One turn or mirror swaps these rows in pairs. Which row does each one swap with?
The rows were stretched afterwards, more along some directions than others.
q107:    0   16   63  148  124   62  -92 -102  120   -4  -36   59  110   -7  -75   60   48
q553:   45  -46  -14  204  110  109  -28  162 -166 -143   15   79    2   31    8   42  149
q735:   14  111  -81  -46   39 -236   32 -107 -249   41 -154  -61   73  -37   91  -85   91
q276:   35  129  -39  -35   89 -178  104 -130 -361  -55 -121   -4  190  -10   68  -87   99
q144: -123  -75  141   86  -46  -18 -173  -10  219   -5   75  -19 -134   -2   20   53   16
q609:   9  38  11  -9 -31  68  -2  56 -26 -59 158 -98 -97  19 -75 -33 -73
q139:  -62  -30   81   32  -24  -48  -52  -60  200  -30   61 -105 -112  -10   97   24  153
q721:  -82   42   -6   12   -4  -48  -93  105 -128  -23  122  -47  -99   14  -52 -100  -23
q109:  -87  -33   33   82    0  -48 -149   46  123  -47   30 -105 -135   74   98   21  171
q743:   73   42  -56  -89  138   66   31  -77 -151 -127   17   63  176   21  130   41  -33
q748:   46    0  -96   73  164   26   63  110 -165 -110 -113  -25   18    8   69   24  238
q951:  -33  132  -64   -7   62 -210   49 -111 -246   24 -152  -57  110   -6   99  -70  126
q588:  -72   20   43   89  124   74   -4 -104  177   19  -56   47   37  -18 -128   -8   27
q502: -47  27  37 118 106  68 -92 -91 174  31  24  76  51  -5 -97  77  37
q142:  122   46  -25  -51   24   64  135 -112 -240 -162   91   68  207   48  163  -29  -11
q215:   11  -15  -38  -76  100    0   98   38 -107  -33 -189  -40   68   -7  -26  -75  -29
q985:  -74   66  -14  -34 -103  -50   45   35  -82   14  120  -74  -63   52  -96 -162   14
q926:   47   59  -47  -73   31   64  177 -111 -279 -137   88  100  199   32  145  -36  -59
q494:   33  -17  -27   -7   16  -13   14 -102   65 -105  -11   -3  172   72   38   56   48
q214: -105  -18   13  -73  -48  -70  -30  -34  112   -8   27 -155  -74   71  112  -64  144
q814:  27  26 -35 -53  71  12 -53 -62 140 -36 -56  12 134  81 -13  84  48
q101:   32    7  -65  -36   58  -31  132   53 -220  -60 -106  -12   84  -15   10  -32  -47
q363: -121   -6   27   32  -28  -52  -73  113 -132  -20   80  -78 -100    8  -57 -103  -18
q124: -83 -12  68  18 -70 -25 -57 -68 203 -25 129 -98 -52  40  24  16 117
q778:    1   14   75  214  -76    1 -255   87  135  -48  228  -30 -138   23  -71  146   26
q849:  -39    7   66   80  160   83   -4 -123   95  -56  -39  118  121   13 -133  -28   51
q758:  -88  -16   72   74  -31  -54 -155  -18  199   -1   28  -39 -122   21   60  -17  176
q381:  -10  -12  -57  207   96   93    2  156 -136 -115   31   83  -13   40   -7   87  205
q815:  -47   31  -34  -40   34 -201  112 -114 -252   54 -230   -4  132   -5  152 -164   87
q517:  -74    3   12   69  115   74  -45 -108  193  -32  -25  135   41   22 -168  -30   43
q592: -127  -69  100   66   40   12 -163   31  259   -6   21  -31 -140   28   52   33   93
q203:   -3  104  -37  -85  -47  -40   54   50 -126    0  116 -107  -53   23  -42  -87  -13
q617:   14   90  -47  -47   49 -219   74 -125 -313  -37 -169  -20   83  -64  103  -50   61
q816:  -17   -1   47   95   69   91  -66  -75  174   47   13  126   77    2 -155   62  -47
q344:  -76  -16   29   20   -3   48 -149  148   33  -10  124 -100 -159   11 -110   33  -44
q375:  -52   76  -58  -22   68 -202  117  -98 -299   38 -199  -63   94  -29  152 -156  131
q361:    6  -46  -43   45   64    5   42   84 -159 -101  -81  -12   79   14  -63  -36  -22
q188:   13   86  -40   -2   70 -159  135 -127 -300    5 -195  -70  171  -16  114 -167  124
q96:  -64  -31   55   13  -83  -58  102  -45  -32  -43   10 -101  -72    9   86 -232   34
q36: -17 -16 -35  19  65  44 -29 -42 167 -60  -2  81 120  92  -8  71  52
q370:  -81  -53   62   78  128   28  -89 -117  247   30 -112   73   -8  -36  -65  -17   29
q783:   -9   44   44  -27  -47  -12   -4   25  -92   -9   73  -58  -98  -58  -38 -103  -67

q124 is swapped with -> q363
q926 is swapped with -> q381
q778 is swapped with -> q96
q203 is swapped with -> q592

One turn or mirror swaps these rows in pairs. Which row does each one swap with?
The rows were stretched afterwards, more along some directions than others.
q15:  -63 -155   66  128  -28  154  -83   32  134  -68   32   15   94  -81 -191    0  -26  -33  -67 -132  -18   75
q450: -103  -71   96   97    2  -79   20 -119  -27  -76   38  183   86  -69 -127  -87  -28  -82 -142 -120 -226  150
q679:   77   34   39  -52   38   34 -196   59  127  -46  -88  113  -57   48 -192  115  -44  -42    6 -142  -56 -248
q956: -249 -106  132   83  -84   90   87   66 -104  -88  125    4  216  -58 -103  -29  -53    4  -17 -136  -71  137
q658:   18  112    7  -46  -44 -181 -123   11  -95   32   47   39  -45 -130  -81  -27   20 -143  121  -85 -135 -288
q409: -102 -193   56  139   -2  135  -70  -10  115  -65   27   15   90  -50 -191   -7  -39  -32  -80 -148  -71  161
q642: -167  -79  116  -60   -5  138   34   46 -143  -56  142   22  195  -35  -76   43  -10    1  -24 -123  -60   83
q227: -268  -49  118  107 -120   43   61  113   24  -88   35  -76  107   24 -155   -4  -81   23   84  -96 -106   80
q234:  123   28  -62   -4  163  107  -56 -173 -256  146  -37   96  165  -33  -10  -70   89  -97    5  -99 -140   -9
q858:  -29   33   77  -16  -44  -89  -95   42   83  -16  -81   48 -127   81 -137    2  -50 -143  123  -11   36 -255
q958:  -29  -67  150 -143   -7   78   28   14 -136  -87  110   74   83  -48  -32   23  -36   42  -69  -62  -87  103
q415:  -82 -107  137  106   -9   -1   15  -81   36  -71   45  170   65  -99 -153  -95   -8  -81 -145 -116 -222  122
q968:  101  161   85  -18   73  -95  -71   97  156   79 -124  181  -58  124 -122   33   64  -77   32 -169 -216 -369
q601: -186  157 -165   84 -137 -329   82  102   -5    0   -6  -48 -145   47   -8   70  -36  103   16   69  -38 -169
q678:  145  100  116  -78  108 -127  -29  -33   54   12    3   51 -199 -113   19  -29   54   19  -66   33 -166    0
q953:   33   54  122   -2    9 -163  -25   11  165  -17    6   14 -184 -140  -32  -25  -14   92  -56   49 -205   58
q900: -214  -29  103  133 -117   33   37  113  135  -93  -28 -164    3   28 -172   20 -101  125  114    2 -123  100
q898: -259  -13  119  122 -131   24   31  146   88  -53   24 -129   69   33 -153   11  -72   44   87  -28  -92   57
q882: -105   38  -26  128 -155 -156  -28  110  191  -19   48  -39 -183  -21 -105    3   21  -75   45   -7  -48 -265
q757:  150   36  -50    0  132   57    7 -192 -203   87  -21   80   66 -102   16  -68   71    4  -27  -16 -194   56
q11:  107  135  162 -123  165  -39   71  -10    8  124  -17  159   -6  125  -30  -22   96  -88  -32 -152 -306  -86
q366: -116 -191   42  124  -50  159 -125   21  122  -89   18    1  105  -56 -225   29  -50   -7  -70 -128  -25   69
q764:  -57  -74  172 -136  -20   74   39  -11 -134 -129  107  107  101  -27  -70   -2  -73   75  -77  -31  -75   92
q854:   23   19  142  -72  -83 -149  -65   10  121 -137  -35   93 -242  -37 -100    4 -112  -44   51  113   -2 -199
q378:   58   56  -79  103  -10 -133   52  -63   60   76   32  102 -120  -62  -26  -38   54   66  -66   63 -254  -43
q435: -240  -40  141  109  -89   60   53  102    4  -81   14  -78  118   65 -137  -10  -76   21   69  -86 -101   60
q65: -212  128 -100   65 -102 -264  144  103   -4   21   46  -71  -95   46  -20   62   22   58   -6   -6 -100 -104
q251:   69   40  -96    5  124   74  -77 -131 -266  126  -89   62  166   21  -30  -47   72 -168   85 -177  -30 -115
q843:  -72  132 -177  -14 -102 -164  -77   37  -55 -132 -112 -175 -133    5  -14   83  -81   80  126  127  234 -255
q771: -100  157   61  -19  -77 -289  -45   21  -62  -35   45  134  -16  -83  -74  -68   -5 -110   91  -60 -163 -292
q61:  -79    4   55   61   22  -73  118    1  -42  132  107   38  -27  -16   11  -37   86  -49 -127 -105 -236  128
q433:  -92  128 -184   -8 -100 -151  -63   32  -70 -135 -111 -184 -117   11    4   80  -88   98  132  136  234 -211
q265:  140    8  221 -136  168   79  105  -83  -19   40  -12  108  -58   81   58 -104   48  -72  -23  -33 -182   62
q519: -270  -42  112  107  -88  112   38  117    0  -43   43 -100  179   32 -140  -13  -61   13   87  -87  -75   78
q559:    2    9    5  134  -94 -113   36  -11  170   -3   48   51 -171  -84  -59  -72   42   23  -31   68 -180 -121
q842:   40  -21  209 -218  -33  -39  -15  -19  -29 -104   80  114  -68  -50  -23  -18  -80   50  -78  164  -77   37
q154:  -68  198   76  -18  -55 -316    0   40  -79  -36   61  145  -79 -102  -58  -54   42 -104   83  -55 -204 -342
q812: -293 -115  133  117  -89  112   70   79  -38  -88   95  -65  186   13 -122  -13  -62   36   38 -113  -77  156
q432:   30   42 -120  -59  -37   13  -91  -34  -96 -157 -123 -211 -136  -12   29   54  -78   88  132  171  294 -130
q781:   84   41 -106   -2  143   72  -52 -134 -243  140  -38   43  160   -7   -7  -61   92 -107   43 -142  -75 -107
q865:  -45 -164  134   93   10  107  -47  -77   57  -79   10   91   70  -57 -191  -57  -37  -48 -129  -97 -148  175
q645: -115 -166  115  115  -28   94  -46  -66   35 -108   26  106   87 -114 -184  -69  -54  -63 -109  -91  -77  137
q216:   93  -55   36 -111   68  173  -28  -94  -59 -138 -102 -195 -100   -9  114  -42  -63   69  126  181  331    7
q473:  -31   43  -90  -56  -67  -13  -75   15  -59 -176 -118 -206 -139    4   15   43  -94  103  137  179  306 -179
q330:   -4  -23  171 -197   34   81  -21  -21 -133  -90   83  123   67  -14  -71   41  -65   36  -67  -41 -131   52
q839:  111  -50  -20 -121   19  158  -71  -71  -55 -148 -102 -218 -125  -15   77   -7  -72   81  108  190  299   13
q440:  206   94  107 -154  147  -91  -31  -73    7  -28  -26   21 -209  -78  111  -38   77   -9 -104  -27  -39  -42
q927:  134   48  -99  -11  157   93  -39 -176 -276  109  -63   48  129  -27   -1  -42   90  -74   33 -104 -109  -25
q8: -124  168   63   -5  -80 -354    6   37    2  -31   84  146  -25 -100  -70  -60   20  -70    9  -81 -261 -239
q919:  128   40  118  -83   99  -83  -27  -45   89  -13  -33   17 -176 -106   20  -46    0   63  -66   30 -142   88
q163:  -17  -87   37   50    5  165 -154   70  148  -49    4   10   33  -33 -174   88    1  -43    7 -125   37 -109
q73:   20   25   86  -24  -37  -36 -126   28   55  -15 -106   58  -81   73 -147   -8  -54 -166  143   -5   34 -238
q98:   14   29  -33  151  -52 -108   22  -30  135   64   48   64 -139  -83  -54  -26   53  -11  -30   56 -198  -73
q850:  164    8  251 -164  172  122  112  -91  -46    1  -48  106  -35   94   61 -108   51  -53  -22  -23 -148   81
q268:  -56 -142  120  101    3   88  -38  -68   77  -58   28  110   69  -69 -157  -60  -28  -71 -114 -111 -142  191
q841:   42    0 -102  -14  134   83  -79 -124 -241  115  -75   13  178   11  -45  -51   45 -174  128 -158   33 -129
q503:   20  -18  -84  -59  -29   34  -85  -37  -71 -145  -95 -212 -142  -42   59   18  -95   94   99  185  330  -84
q923: -247 -113  111   65  -54  159   33   79  -56  -58   96  -66  231   20  -99   16  -49   44  -12 -122  -74  168
q736:   98   37  -72  -13  146   98  -53 -174 -275  113  -40   78  168  -11  -19  -61   86 -125   48 -142 -101  -75
q492:  122   26  -81   19  118   61  -12 -191 -196   83  -29   71   77 -101  -13  -57   61   13  -14  -21 -190   63
q325:   93  -21    2   25   48   46 -155   54  125   -8  -81  102   -9   34 -153   72  -48  -40  -16 -168  -52 -139
q401:  109    2   28   -6   30   67 -176   73  152   -3  -47   90  -15   25 -146   81   21  -70   -9 -166  -40 -204
q746: -193  103 -105   89  -79 -260   86   89  -37  102   37  -45  -51   43   -3   33    6    8  -50  -44 -119  -18
q881:   40   -9  -98  -80  -10   60  -99  -35  -60 -156 -130 -244 -157   -7   35   55 -105   98  115  163  322  -62

q757 is swapped with -> q843
q771 is swapped with -> q919
q8 is swapped with -> q953
q415 is swapped with -> q898
q73 is swapped with -> q850
q366 is swapped with -> q923
q433 is swapped with -> q492
q764 is swapped with -> q325

